Some points, each followed by its number:
[ -2 -40 -23 -27   7  48  40 -40] 0
[-37 -32 -27   8  15 -27  12   7] 1
[ -6   2  -4 -18  -8   5   0 -10] 2
[ 81  73  59  26 -30 103   2 -22] 3
[-41 -39 -33  11  12 -29  19  13] 4
[-15 -15 -13 -10   0 -13   0  -1] 5
[ 4  2  0 18  3 10 11  2] 6
[ -4  40  21 -25 -17 -70 -68  28] 7
[ -34  -11   -3 -127  -13 -127 -113   33] 8
[ 5 16  6 27 -4  5 -6 11] 9
[  4  18   9 101  17  47  31  24] 10
[-15  -9 -10   1   5 -20  -2   3] 11
[ 19  11  11 -10 -12  15  -4  -8] 12
[  4   4   0 -19  -3 -38 -39  16] 13
[-5 -1  0 13  2 10  3  4] 14
[-13 -62 -35 -29  14  36  63 -45] 15
[-36 -24 -27  29  20 -31  18  27] 16
[ 47  39  27 -25 -19  51   2 -26] 17
[ 14 -20   2 -53 -25  17  14 -33] 18
[-38 -24 -15  34  17 -44   7  28] 19
[ 4 15  5 57 15 22  8  9] 20
[ -4 -10  -7  -9  -4 -16 -10   5] 21
[43 58 39 34 -6 52 -5 -2] 22
[-28 -22 -14   5   8 -37  -5  12] 23
[-11 -73 -45 -48  11  57  71 -50] 24
[ 28   0   2  -6  -5  72  42 -36] 25
[-11 -41 -25  -4   8  20  42 -14] 26
[ 45  38  25 -24 -24  36  -9 -12] 27
[ 26  35  19  27 -16  13 -14   3] 28
[-29  -2  -9  69  17 -35 -23  45] 29
[ 39  42  35 -42 -10   4 -38 -12] 30
Which three points above are nearest to each new point, looking only along the 3 directions in which the numbered points spread most? Their numbers follow each, nearest first.
[ 52  62  46  23 -25  49 -13  -5] 22 27 28
[  4  23   7 -23 -14 -31 -39   2] 13 21 7
[-14 -71 -43 -27  20  31  52 -44] 15 24 0
[  5  44  33 -20 -14 -60 -67  26] 7 13 30
[  1  -9  -2 -65  -7 -57 -40   0] 13 21 7
[  5  52  36 -19 -18 -69 -75  34] 7 13 30
[ 34 -11  12 -40  -4  79  36 -55] 25 0 18
[ 65  76  43  28 -20  99  19 -32] 3 22 17
[  3  36  21 -21 -17 -69 -69  35] 7 13 30
[-14  14   3 -14  -3 -56 -36  25] 13 7 21
[ 6 10  9 28  2  5 -8  7] 9 6 14
[ 19   3   6 -10  -4  36  14 -23] 12 2 25
[ 10 -25  -2 -56  -9  15  11 -30] 18 2 0
[ 70  58  48  24 -20  93   5 -28] 3 22 17
